In the rows, 128 means zero.
A state moves one step at a time under one of 6 hidden systems, and each row is a state written as 22 numbers. Each run below is a few steps of one system.
seq 1, q_223:
[[ 82 172 169 152 120  96 149 146 142 104 157 137 170 163 190 110 107 115
  139 132  78 154]
 [124 190 164 170 144 133 148 164 135 135 160 138  82 147  80 104 143 140
   87 143 182 121]
 [147  88 138 148 117 118 134 127 154 118 105 142  64 112 129 129  71  59
  111 147  93 112]
 [138 124 119 120  93  86 177 119 138  90 155 152 143 104 146  57 196 108
  137 111 120  99]
 [172  99 157 163 104 164 141  99  95 141 152 124 133  85 148 123 131 135
  120 165 191 165]
 [ 95  98 135 124 149 151 211 118 151 126 146 156 151 115 127 145  71 154
  134 126  83 137]
 [183 115 118 113 113 128 149 134 154 127 103 137 121 143  60 102 156 200
  114 100 152 102]
 [135  44 141  82  90 134  98 101 107 118  93 112 128 110 103 175 127  92
  158 140 139 133]
 [122 150 123  66 143 139 149 120 165 103 129  91 203 126 162 124 166 147
  168 102 107 159]
 [144 150 147 139 125 157  79 135 133 159 177 107 151 165  93 167 105 166
  132 107 195 145]
 [101 132 108 105 177 127 114 122 169 133 100 167 112 170  92 183  91  81
  135 124  88 155]]
seq 2, q_382:
[[105  64  99 101 121 132 113 102  78 133 110 123  94  73 113 160 116  74
  138 133 127  92]
 [152 107 109 123  65 122 105 104 138 126 146 118 115 106 197  93 167  63
  153 127 127 105]
 [172 130 142 162 120 121 145 124 141 156 146  88 150 130 196  68 119 165
  118 173 131 114]
 [163 111 107 154 207  90 158 117 129 134  88 143 139 129 109 105 110 150
  108 182  84 140]
 [155  83 138 125 112  70 123 140 100  81  77 151 102 113  55 116 148 111
  111 130 115 114]
 [139 122 181 116  80 128 114 161 129  83 133  64 103 118 118 128 163  68
  141 148 133 154]
 [137 162 159 135 104 146 159 159 208 114 159  89 128 162 160 109 105 132
  144 119  80 148]
 [114 119 148 153 141 146 207 129 162 152 152 166 130 168  91 131 106 187
  121 154 120 135]
 [ 83 125 153  99 157 135 162 113 125 116  76 196 105 119  92 163 113  98
  104 134 159 129]
 [119 129 142  85 110 136 128 125 141  90 164 127 127  75 121 131 133  67
  130  75 175  91]
 [176 150 117 129 120 190 114 118 185 161 188  94 113 121 158 121 127 112
  137 115 176 132]]
seq 3, q_47, 11 rows:
[[ 62 128 109 126 114 139 167 149 119 133 144 149  51 127  87 141 146  97
  130 114 106  88]
 [124 104 115 111 114 130 123 107 122 100  87 135 104  69 188 127  90  62
  127 107  92 123]
 [ 77 149 145 138 123 138 149 135  71 135 180  80 147  92 191 114 149 112
  143 149 133 123]
 [129 132 164 139  86 145 177 150 170 137 116  96 122 155 184  97  94 165
  128 155  86 127]
 [111  61 172 118  50 127 159 111 132 132 165 157 145 147 109 143 133 123
  149 148 163 112]
 [172  86 133 111 127 122 159 107 131 107  75 130 121 109 121 110 197 106
  140 181 112 175]
 [190  93 136 123 118 109  60 118  95 126 133  61 174 113 134 122 134 138
  138 141 165 129]
 [149 142 117 189 138 102 110 155 119 157 152 112 112 197  90 120 151 163
  130 171 105 160]
 [151 117 155 139 114  69  95 134 143 106  92 186 142 168  85 129  84 141
   98 108 144 113]
 [117 160 135 118 160 116 114 153 103  93 119 137  91 118  49 143 187  85
  119 116 159 142]
 [178 161  93 127 144 117  73 140 151  94 115  94 109  99 141 104 110  91
  119  67  98 126]]
seq 4, q_72 (11 x 22):
[[122 145 167 117 101 136  88 133 166 114 152 117 114 130 175 137 107  38
  131 123 158 132]
 [151 154 134 171  90 146 122 123 118 144 140 138  93  96 193  84  95 125
   91 107 166 100]
 [105 142 116 175 138 159 154 104 123 141 136 207  81 111 139 147 108  89
  110 127 134 168]
 [152 130 113 128 121 102 123 103 110  84  43 189 115  91 150 103 138 108
  109  98 104 160]
 [143 106 119 128 144 141 161 108  67 101 133 129 133  49 110 121 188 128
  130 132 148 164]
 [166 115  97 132 144 155 158 120 139 123 111  98 146 122 135 123 161 162
  158 143  65 199]
 [122 127 123 132 117 100 162 131 119 117 157 151 192 157  89 119 166 207
  147 103 113 142]
 [119 133 174  81 176 135 136 139 152 122 100  98 179 162  90 158 116 166
  133 156 142 161]
 [145 101 132  76 119 132 133 134 180 125 158  77 171 123 117 129  89 149
  146  88 126  76]
 [148 138 121 115 125 154  78 121 174 182 178 111 133 173 111 149 131 125
  140 131 196 106]
 [136 113 134 163 132  98  71 118 131 161 137 140 136 157 151 143  33 112
  110 138 132  94]]
seq 5, q_72, 11 rows:
[[123  76 130 174  84 103 177 121 138 144 184 174 131 157  89 123 104 156
  136 139 107 101]
 [112 175 155  93 162  98 107 127 168 112  91 154 156 179 144 129 154  87
  128 152 148 159]
 [162 102 156 132 131 109 161 140 114 111 134  94 127  66 128  79  90 145
   94 131 150  60]
 [138 148  97 133 148 174 140 124 191 142 193 127  94 138 111 147 158  70
  151 131 122 158]
 [187 129 139 180  88  73  85 134 121 114  99 161 129 156 132  92 106 155
  101 111 119 128]
 [ 75 151 166 137 169 125 147 129  89 100 177 147 153  89 117 154 117  88
  122 132 162 154]
 [175 162 108 106 147 165 130 146 167 112  68  90  92 100 160 103 109 144
  110  92  91 140]
 [134  95 108 154  75 141 136 115 103 127 184 172 116 113  65 150 160 144
  142  80 156 130]
 [143 139 155 122 137 129  78 116 125 123  72 120 156 155 164 158 124 116
  141 160 124 210]
 [ 99 121 124 123 124 119 168 122  87 119 154 125 177  78 158 107 101 176
  125  86 122  84]
 [126 152  99  94 176 197 140 123 167 169 108 123  96 151  97 169 156 140
  138 141 147 163]]
seq 6, q_207, 11 rows:
[[135 128 131 115  97 123  69 135 136 140  60 136 127 204 116 163 127 157
  136 120 109 169]
 [111 129 168 103 109 115  54 142  80 112 122  85 162 144 115 176 117 118
  141 118 170 145]
 [ 84 183 124 104 159 161  82 155 126 169 120  71 100 152 153 154 116 113
  125 134 150 105]
 [110 131 116 160  83 131  90 123 112 193 179 147  99 169 129 134 134 123
  126 137 181  81]
 [111 145 108 179 163  93  88 119 103 134 167 168 104 130 119 133 138  46
  119 154 144 137]
 [134 133  93 159 152  77 122 135  98 124 164 108 121  87 145  73 124 105
  115 128 110  59]
 [ 93 103 101 164 138 138 211 123  96 149 164 142  89  92 127 108 141 130
  131 159  85 112]
 [158  98 112 176  91  96 162 112 142 115 117 167 119 135 162  88 132 119
  140 140  51 151]
 [103 114 170 127 117  79 173 133  94  67 104 151 177 106 135 111 129 144
  134 123  88 153]
 [129 132 172  93 121 156 172 148 140 107  50  77 118 107 173 108 117 155
  122 157 101 149]
 [105 112 176  78  58 153 160 123 178 135 118 136 154 175 157 134 141 155
  149 133 147 133]]
seq 7, q_927 (11 x 22):
[[102 133 133 102 195 148 116 128  72 143 118  82 144  76 123 149 105 139
  110 145 173 107]
 [130 124  76 118 122 164 178 127 165 142 175 117  81  88 135  99 139 113
  134  95 111  74]
 [120 102  97 169  77  92 142  94 109 127 155 210 152 152 123 124 159 145
  149 109 102 147]
 [123 124 130 143 158 125 105 120  55 150  75 101 148 132 149 140 142 173
  127 186 123 173]
 [115 120 149 120 116 159 147 160 109 131 150  44 102  79 146 120  84 140
  120 120 127  78]
 [116 136 123 129  57 122 177 137 175 126 144 168  94 163 133  86 161 136
  132 102 112  88]
 [141  96 146 158  85  75  79 106  93 131  85 169 139 172 143 134 146 109
  134 172 126 158]
 [103 155 176 105 168 123 104 152  91 125 118  54 147 112 158 133 125 111
  123 174 160 131]
 [141 153 135 127 127 153 163 143 201 136 177 105 100 113 157  87  94  99
  114 111 132  74]
 [122 120 135 158 107  78 155 106 154 113 144 234 136 168 104 116 134 108
  119 129 126 134]
 [155 125 134 132 191  89  94 114  84 114  68 123 150 115 130 126 143 114
  117 181 128 179]]
seq 8, q_47 (11 x 22):
[[123 179 148 142  84 108 104 141 174  94 130 169 129 169 161 119 111  89
  126  77 102 150]
 [107 183 161 108 114 128 148 123 152 107 161 173 141 129 149 106 182  93
  120 106 193 134]
 [178 161 129  93 154 174 155 119 213 121 134 103 119 106 153  96 145 102
  123 121 158 142]
 [175 111  95 141 129 155 140  93 166 161 217 127 150 111 135 113 130 132
  139 120 171 102]
 [161 115 102 169 178 154 180  93 139 165 129 176 126 114 122 118 110 169
  105 165 133 145]
 [135  90 135 110 176 135 148 112 105 130 121 128 169  93  79 158  75 180
  116 125 148 117]
 [119 105  83 124 143 147 143 147  82 136 111  97 100 110  61 154 147 178
  139 110  81 135]
 [113 105  94 135  96 123  72 121  75 127  82 138 128 131 138 175  89 144
  142  78  78 149]
 [ 43 174 132 123 132 110 111 143  72 118 111 138 151 160 147 156 157 131
  143 118  99 162]
 [ 92 173 150  70 104 125 114 158 165 111  67 105 132 171 169 120 136 136
  135 103 109 121]
 [ 92 138 124  89  79 144 104 126 170 151 158 127 112 175 146 138 174  73
  164 122 155 112]]
seq 9, q_207 (11 x 22):
[[179 122 138 111 158  96 144 126 138  74 138 147 166  94  61 106 165 137
  122  95 158 141]
 [177 128 111  98 185 182 159 134 174 121 131  69 129  81 102 130 111 156
  132 106 117 147]
 [149 108  99 115 104 164 148 116 180 148 140 155 138 160  89 152 103 187
  142  74 107 132]
 [165 116 125 134 127 128  75 121 115 103  88 164 126 136  63 182 122 131
  126  89 132 196]
 [143 136 113  82 133 146  62 135 114 105 113  69 151  96 133 164 100 119
  142  57 129 133]
 [ 85 160  88 105 129 191 109 129  98 178 121 115 108 139 128 170 131 180
  136  89 144 124]
 [147 115  93 158  98 150  57  85 104 179 127 158 114 151 149 165 122 112
  135 125 159 158]
 [100 136  92 124 167  78  60 102  81 130 130 155 168 120 145 151 115  84
  133 113 141 116]
 [115 122  79 125 171 126 110 126  58 172 105  90 105  90 141 117 139 141
  122 158 136  79]
 [106  74  77 144 109 135 144  97 114 183 168 128 121 141 154 139 152 110
  167 178  93 117]
 [118 121 102 171 141  52 115 118  96 132 112 168 154 175 134 112 153 126
  136 164  69 147]]
seq 10, q_382 (11 x 22):
[[116  73 165 130 122 117 137 104 128 153 192 116 170 139 127 141 119 104
  149 197 172 112]
 [143 169 107  78 165 120 134 116 200 134  70 151 123 154 161  88 153 109
  117 133 130 110]
 [141 105 150 154 145  88 122 144 112 134 184 109 143 123  74 117  90 145
  110 139 167  60]
 [149 170  96 132 172 134 103 133 153 139 109 137  75 147 103 124 187  73
  125 160 135 163]
 [120 162 166 177  98  79 102 170 109  93 159 135 126 133 135 102  77 128
   96  86 126  95]
 [123 177 121 147 172 169 168 146 114 129 162  99 112 121 100 129 193 141
  138 147 124 189]
 [110 148 127 145 112 142 110 145 123 116  82 157  89 128 132 153  44 140
  102  65  87 135]
 [ 97 101 131 139 100 146 168 111  85 115 195 153 154 104 103 152 178 125
  161 118 141 171]
 [128 150 131  83 104 190 114 116 142 138  51 124 106 112 190 140 104 141
  119  94 143 142]
 [124  77 118 126 132 116 139  97 125 133 206 126 202 108 137 145  95 129
  157 120 118 119]
 [172 118  83  92 124 153 120  91 154 165  58 154 113 144 137 119 178 158
  128 139 157 132]]
seq 11, q_927 (11 x 22):
[[ 82 188 103 143 188 103 105 143 133 120 151 131 147 155 147 141 106  93
  140 105  70 152]
 [178 166 123 164 159 142 113 120 124 134 130 160 135 105 118 112  83 175
   81  88 182 132]
 [ 94 120 115 142 156 155 168 131 107 123 109 167  53  95  79 159 120  91
  111 131 109 148]
 [138 131  88  97 119 107 111 110 102  81  89 141 158  79 156 116 147 127
  140  58  86 136]
 [145 124 142 121  96 206 149 102 121 142 138 125 134 108 142 149 165 161
  143 125 180 190]
 [ 76  98 122  99 122 156 151 124 140 151 104 114 128 147 160 173  73 133
  154 134  57 132]
 [138 107 134  78  99 114 129 113 133 140  93 138 166 139 126 107 134 192
  121 105 174  66]
 [130  73 112 120 103 144 128 114 126 172 135 113  82 147 102 142 177  89
  153 193 150 111]
 [ 93 124 106 116 126  70  98 137 114 123 174  95 183 150 157 120 140 109
  168 125  87  95]
 [162 170 134 173 142 139 128 133 142 178 176 116 134 162 139  92 141 180
  110 159 182 124]
 [ 92 109 134 191 144 100 139 152 102 141 149 145  72 140 100 138  70  97
  108 162  83 104]]
seq 12, q_223 (11 x 22):
[[117 168  73 140 182 111 103 139 144 161 100 130 126 185 131 133 105 153
  129 126  63 131]
 [106 141 119 146 124  63  64 155  66 131 104 128 111 159  96 123 150 127
  110 128 137  87]
 [105 143 116 132 156 120 101 141  82 128  88  78  85 106 166 127 151  70
  132 174  92 151]
 [101 176 133 178 103 108 131 163 106 124 174  93 128 136 190  86 124 138
  135 115  83 116]
 [ 95 153 140 196 106 141 150 144 106 163 145 154  62 167 119 120 147 129
  112 172 137 139]
 [107 122 169 144 109 103 165 145 133 108  63 153  87 131 161  98  81 110
   94 157  89 113]
 [124 125 151 115  93 121 183 147 128 117 142  99  96  98 137  66 177 117
  121 144 149  67]
 [167  73 148 148  77 157 158 101 149 155 148 106 121 122 177 110 125 115
  143 190 138 139]
 [100 104 169 129 113 108 212 117 155 123 154 170 182 155 134 112 121 165
  135 160 116 122]
 [179 108 172 112 151 143 164 141 153 129 108 112 120 129  66 115 132 175
  101 165 180 127]
 [154  48 146  93 116 118 138 125 165 105 138  86 141 112  87 149  97  95
  152 136 101 109]]

Which system made each of these runs?
seq 13, 2 rows:
[[148 150 131 125 174 101  44 117 123 133 136 122 163 123 135 147  78  93
  110 114 181 112]
 [136 148  91 155 178 142  85 129 101 148 157  94 100  81 139 139  66 106
  110 104 130 100]]
 -> q_72
seq 14 (2 x 22):
[[120 175 180  95 162 105 124 132 123  84  74 146 155 111 150 115 126 104
   97 128 179 139]
 [162 141 117 100 166 134 116 155 157  98 172  69 148  94  73 132 126 131
  138  76 132 117]]
 -> q_382
seq 15 (2 x 22):
[[125 146 122 129 175 131 180 112 170 120 163 177 102 100 109 108 151  65
  111 143 165 114]
 [181 118 114 119 170 149 155 115 150 123 138 105 120  48 147  91  99 113
  105 118 148  92]]
 -> q_47
seq 16 (2 x 22):
[[ 83 125 203  97  99 137 176 140 113  93  75 120 131 109 176 124 107 128
  122 150 120 142]
 [116  98 162  87  64 148 152 148 142 108 155  56 133 126 133 129 174 110
  175 137 119 125]]
 -> q_47
seq 17:
[[144 115 128  98 126 157 140 131 202 127 107  82  99 127 171 128  90  79
  141 141  77 128]
 [103  88 116 147  84 103 141  99 101 150 203 151 150 116 160 105 155 106
  150 142 151  77]]
 -> q_47
seq 18:
[[173 136 128 115  87 101 158 141 195 108 125 112 143 163 143  64 173 151
  141 125  97 118]
 [130 124 190 152 123 115 170 137 142 126 188 146 153 154  82 115 146 142
  119 175 187 130]]
 -> q_72
seq 19, 2 rows:
[[140  99  91  79 133 143  73  92 125 151  93  99 114 103 155 146 158  66
  150 143 159 120]
 [124 136  86 142 180 100 102 119 119 171 150  90 148 144 178 111 130 107
  142 183  97 108]]
 -> q_47
seq 20:
[[126 110 100 157 127 185 152 112 128 167 123 134  48 109 148 145 125  94
  128 164 108 153]
 [ 69 121 131 112 104  82 138 122  86  92 125 158 181 107 158 126 103 136
  138  75  92 102]]
 -> q_927
seq 21, 2 rows:
[[181  71 140 128 117 135 115  91  96  99 145 123 165  58 122 149 109 107
  132 118 159 162]
 [209 118 122 105 103 141  94  98 177 109  96 124 155 127 158 118 151 125
  140 108 138 180]]
 -> q_382
seq 22:
[[117 104 125 148 181 113 165 128 115 117 129 106 133  85 151 123  72  96
  124 164  54 137]
 [158 135 106 171 111 100 161 159 115 120 175 111 124 130  90  73 174 189
  127 108 103 112]]
 -> q_223
seq 23, 2 rows:
[[111 120 162 104 154 108 201 120 195 111 144 170 137 134 123 106 118  85
  119 160 134 104]
 [221 105 142 133 137 111 139 116 172 112 150 117 141  99 107  79 131 119
  107 142 177 105]]
 -> q_223
seq 24 (2 x 22):
[[134 136 143 127  83 167 204 147 157 103 142 148  96 125  88 115 180 151
  131 102 128 158]
 [155  88 178 113  56 168 137 117 156 107  99 145 113 115 130 145  95 128
  122 102 161 149]]
 -> q_223
seq 25 (2 x 22):
[[ 72 169  92 106 184 109 113 137 110 121 119 109 113 108 167 124 135  63
  137 126  86 110]
 [122 115 105 162  83 126 147 127  74 169 147 113 109 120 158  81 164 180
  123 144 135  80]]
 -> q_207
seq 26:
[[160 142 106  85 166 168 141 147 163 119 135  61 133 120  80 139 184 149
  157 113 112 172]
 [178 112  66 140  87 127  70  95 134 162 138 145 147 149 141 130 126 162
  140  73 123 123]]
 -> q_47
seq 27 (2 x 22):
[[112 161 121 121 227 144 143 140 100 136 124  75 145 102 124 137 133 145
  129 163 113 158]
 [167 112 105 143 123 152 164 138 153 123 175 102 112  78 109 103  79 153
  118  72 106  92]]
 -> q_927
seq 28 (2 x 22):
[[118 141 131 120 116 134 174 127 185 110  88 207  90 164  99 126 137 121
  113 109 111 145]
 [ 91 120 206 118 105 141 160 142 107 106 162 132 132  99 104 144 105 113
  110 126 199 110]]
 -> q_382
seq 29, 2 rows:
[[103 114 121 186 135 149 135 139  94 129 189 140 107 109  89 179  67 123
  127 101  95 150]
 [100 134 131 141 122 103 177 133  91  78 103 172 142  94 131 112 118 160
  115  78  70 139]]
 -> q_47
seq 30 (2 x 22):
[[158  85 153 113 116  85 133 128  96  80  93 134 175 114  67 127 136 175
  126 105 123 140]
 [164 121 133  93 125 173 127 154 141 125 100  45  95 127  96 138 186 136
  149 152 120 169]]
 -> q_927
seq 31, 2 rows:
[[199 112 134 171 164  86 133 104 164 109 151 161 171 129 116  95 108 125
  117 148 121 155]
 [136 100 136 158 159  93 153 127  89  88 172 158 145  87  49 132 134 116
  121 123 137 134]]
 -> q_223
seq 32 (2 x 22):
[[107 125  98 134 143 123 134  92  72 171  86 195 130 134 143 119 152 162
  110 151 167 116]
 [111 120 113 100 165  91  86 117  60 109  90 108 147  68 148 129 121  93
  121 122 141 100]]
 -> q_382
seq 33, 2 rows:
[[105 160 106  88 141 134 144 126 105 100 161  95 177  88 155 118 191 125
  161  86 116 152]
 [147 158 127 174 118 185  90 132 117 167 164 108 124 142 134 159  96 170
  127 103 156 173]]
 -> q_223
seq 34, 2 rows:
[[182 113 166 111 116 142 118 155 144 103  92  85  72 105  78 120 122 111
  104 132 160 113]
 [170  98 103 175 111 107  94 128 118 105 201 115 112 103  91 132 138  63
  143 110 109 141]]
 -> q_47
